Rotation paths and how fast each direction turns (degrees each step):
Each turn is a multiple of 5 degrees from 10 to 175, or 0.
Each row of a path follows its step; steps can be skipped.
Rotation 1:
step 4: 4.64  -2.59  -1.23  0.39  -1.74  1.43  -0.56  -0.28  -0.93  2.08  1.98  0.02  -0.88  -0.38  -1.59  1.05  -1.71  -4.09  0.54  1.59  0.46  0.12  -0.73  -3.61  0.06  -0.34  -2.33  1.84  1.68  -1.19  0.78  -0.15  -1.60  2.29  2.58  -2.93  -2.52  -1.08  1.23  0.46  1.22  0.54  -0.67  -0.28  -1.09  -1.85  2.00  4.66  0.39  -1.21  -2.03  3.31  -0.19
step 10: 2.19  -2.94  -0.84  2.44  1.41  0.18  0.86  -2.65  -2.02  -0.45  -2.21  2.14  0.86  -0.17  0.38  0.10  1.14  -0.86  0.01  -0.74  1.14  0.06  2.72  -1.72  0.80  0.77  3.68  3.34  -0.91  -4.33  1.28  2.35  -0.53  -1.28  -0.22  -0.93  2.16  -0.52  -2.00  -1.65  -1.67  -1.68  0.26  2.80  -1.56  1.69  -5.45  0.07  0.05  -0.41  -0.59  1.05  2.54
step 11: -1.02  -1.54  -1.21  1.46  1.79  0.67  0.14  -2.12  -0.60  -1.83  -1.76  2.11  1.17  -4.18  0.69  -4.00  0.30  1.23  -1.28  1.80  2.28  -3.52  0.38  -1.33  1.65  0.42  -0.46  0.49  -2.56  -1.75  -1.75  -0.85  -0.86  0.75  1.56  0.51  -1.15  1.99  -0.92  -0.96  1.05  -3.86  -1.30  -2.14  1.17  -2.13  -2.00  2.46  -4.62  -2.38  -0.40  -1.39  -0.41
step 14: -0.37  -0.75  -4.54  0.33  3.57  -0.48  -0.74  -1.80  0.99  2.03  2.78  -0.97  1.27  2.89  1.59  -1.32  2.21  -0.35  1.48  2.73  -1.82  1.66  -0.20  1.37  -0.05  -1.62  -0.15  0.90  -0.64  -1.92  -0.98  0.50  1.17  1.00  -0.48  0.29  0.28  1.78  -0.34  3.26  0.76  -1.14  -2.88  -2.18  3.38  -3.76  1.41  2.27  0.24  -0.35  -0.82  3.41  -2.61
step 19: -1.38  1.71  1.75  2.86  2.68  -0.56  3.84  -0.29  -1.49  -0.83  -2.27  0.43  0.38  1.35  1.73  -0.56  2.18  2.01  1.55  -1.15  1.88  -1.39  0.13  3.26  5.65  -2.14  2.22  1.45  2.65  -1.43  0.91  0.48  2.68  -0.62  -1.72  -1.09  0.36  1.78  -1.01  0.05  0.84  -2.19  -0.13  1.57  2.83  -1.81  -0.34  -1.10  -1.53  -2.44  -1.38  0.69  0.86
step 21: 1.86  -3.28  -0.42  0.25  0.26  -1.12  1.03  -0.15  -3.34  0.32  -0.15  0.61  -2.64  -1.04  2.63  3.18  2.12  -1.70  0.56  1.66  1.39  1.20  2.74  -2.32  2.02  -1.08  -0.08  1.19  -3.13  -0.84  0.30  -5.07  -1.18  -1.89  -3.71  -0.61  0.01  0.76  -0.23  -0.18  0.03  -2.57  1.17  2.57  -1.61  0.84  0.33  1.69  -2.32  -2.77  -1.91  0.90  -0.66
step 24: 2.73  0.73  -0.38  -2.83  1.27  -0.77  -2.31  0.26  -1.46  -0.22  0.33  -0.94  0.89  2.78  -0.65  1.42  -1.11  -0.03  3.94  -3.62  1.66  0.87  0.96  -0.80  0.67  -1.93  -0.25  1.09  0.97  -0.11  -0.71  0.22  1.48  1.27  -1.71  1.26  -4.53  -1.67  -1.18  0.41  1.88  -2.28  2.26  -1.42  1.36  -2.16  -0.45  -0.51  -2.69  -1.28  -2.53  -0.41  -5.32
step 30: -2.97  -0.87  -1.24  -0.78  1.61  -1.39  3.47  0.92  -1.73  1.78  -3.83  2.60  2.65  -0.11  -0.04  1.43  -0.63  -1.40  2.20  0.75  -2.78  -0.64  1.51  1.25  0.88  0.60  1.64  1.33  0.21  -0.31  0.16  -0.98  2.05  -0.89  -2.23  2.72  -0.23  3.27  3.64  -4.51  0.77  0.26  3.08  1.45  0.65  -1.22  0.68  0.99  -0.67  -2.60  -0.54  1.93  0.89
step 32: 0.14  -0.72  -1.31  0.25  -0.89  -3.03  -2.13  0.96  -2.75  -1.23  1.73  -0.62  2.65  0.77  2.47  1.06  -1.31  0.41  -0.01  1.10  -1.75  3.04  3.75  -1.21  0.81  0.01  4.90  -0.52  -0.84  -3.52  -0.48  -1.85  1.28  1.50  0.50  -2.41  -2.91  -1.62  -1.39  -0.74  -0.21  0.91  0.64  2.27  -2.72  0.06  0.44  -0.06  1.18  -3.68  -1.29  2.29  -1.73
0.33  0.28  0.46  -0.54  0.47  0.51  -0.84  0.10  0.49  -0.44  -0.46  -0.10  0.00  -1.02  -0.74  -0.78  -0.81  -0.94  -0.18  0.09  0.88  -0.21  -0.40  -0.17  -0.82  0.15  -0.27  -0.36  1.00  -0.15  -0.66  -0.62  0.08  -0.05  0.94  -0.87  -0.48  0.10  -0.09  -0.07  -0.10  -0.33  0.14  -0.64  0.40  -0.26  0.15  0.27  0.29  -0.08  -0.81  -1.14  0.08 => 160
0.61  -0.13  0.06  0.17  0.84  -0.33  -0.17  -0.62  0.09  0.58  -0.35  0.24  -0.46  -0.23  0.13  0.29  0.48  0.36  -0.73  0.66  -0.38  -1.44  1.07  -0.58  -0.86  -0.44  0.18  -0.63  0.19  0.35  0.07  0.28  0.32  -0.10  -0.02  0.15  -1.23  0.34  0.83  0.71  -0.06  0.04  0.15  0.96  0.28  0.75  -0.78  0.43  0.39  -0.39  0.13  -0.14  0.06 => 70
-0.08  -0.32  -1.38  0.73  -1.03  0.68  -0.12  -1.32  0.26  -0.19  -0.37  0.17  0.33  0.15  -1.27  -0.44  0.04  -0.19  -0.14  0.44  -0.14  -0.72  -0.33  -0.33  0.63  0.79  -0.17  -0.54  0.13  -0.32  0.29  -0.18  -0.57  0.35  0.80  0.12  -0.38  -0.09  -0.37  0.30  -0.75  0.16  -0.21  0.09  -0.19  -0.47  -0.58  -0.41  0.40  0.33  0.16  0.96  0.42 => 10
-1.03  -0.39  0.09  0.10  -0.33  0.05  -1.08  0.77  -0.19  -0.13  0.76  0.17  -0.64  -0.05  0.72  0.01  0.28  -0.10  0.18  -0.19  0.32  -0.43  0.20  0.12  -0.32  0.84  0.23  1.06  -0.10  1.32  -0.61  -0.06  0.21  0.33  0.93  -0.07  -0.11  -0.03  0.48  0.71  -0.53  0.22  -0.57  -0.18  0.72  0.33  -0.14  0.02  -0.31  0.49  -0.58  1.05  0.84 => 130
-0.24  1.60  0.13  0.59  0.08  -0.14  -0.53  -0.27  0.95  0.67  0.09  -0.28  0.00  -0.13  0.49  -0.73  0.93  0.12  -0.01  -1.54  0.57  -0.10  -0.56  -1.06  -0.10  -0.03  -0.09  -0.24  0.41  -0.40  -0.26  0.75  -0.24  -0.31  -0.03  0.72  0.38  -0.41  0.08  -0.21  -0.50  -0.47  0.09  0.49  -0.39  0.55  0.13  -0.76  -0.03  -0.33  -0.33  0.11  0.46 => 40
-0.38  0.25  -0.44  -1.18  0.00  -0.40  -0.61  0.11  -0.46  0.33  -0.37  -0.23  0.22  -0.15  -0.50  -0.15  0.75  0.85  -0.98  -0.62  0.50  -0.01  0.36  0.59  0.48  0.99  -1.29  0.41  0.27  -0.29  0.64  -0.28  0.31  0.27  0.02  0.52  -0.28  -0.60  -0.62  -0.53  -0.04  0.60  0.01  0.41  0.96  0.35  -0.02  0.92  -0.12  -0.02  0.61  -0.53  -0.02 => 65
-0.38  0.39  -0.37  -0.35  -0.49  0.14  0.36  0.21  0.83  0.30  -0.46  -0.31  -0.19  0.13  1.01  0.37  -0.40  -0.60  -1.05  0.34  0.16  0.30  -0.02  -1.34  0.22  -0.14  0.52  0.10  -0.32  -0.80  0.32  0.25  0.00  0.51  0.38  -0.57  -0.52  1.26  -0.75  0.00  0.38  0.53  -0.71  0.40  0.71  -0.01  0.38  0.07  -1.23  0.49  0.19  -0.08  0.03 => 100
-0.11  0.03  -0.12  -0.01  -0.02  -0.61  0.35  0.80  -0.02  0.28  0.21  0.68  -0.24  -0.42  0.28  0.54  0.59  -0.61  -0.52  0.58  -0.41  0.60  -0.75  -0.47  0.52  -0.24  -1.00  0.16  0.65  -0.42  -0.84  -0.64  0.16  0.36  -0.16  0.13  -0.35  0.33  0.69  -0.76  -1.01  -0.25  -0.36  -0.56  -0.45  -0.50  -1.24  0.36  -0.09  -1.15  0.35  0.44  0.15 => 40
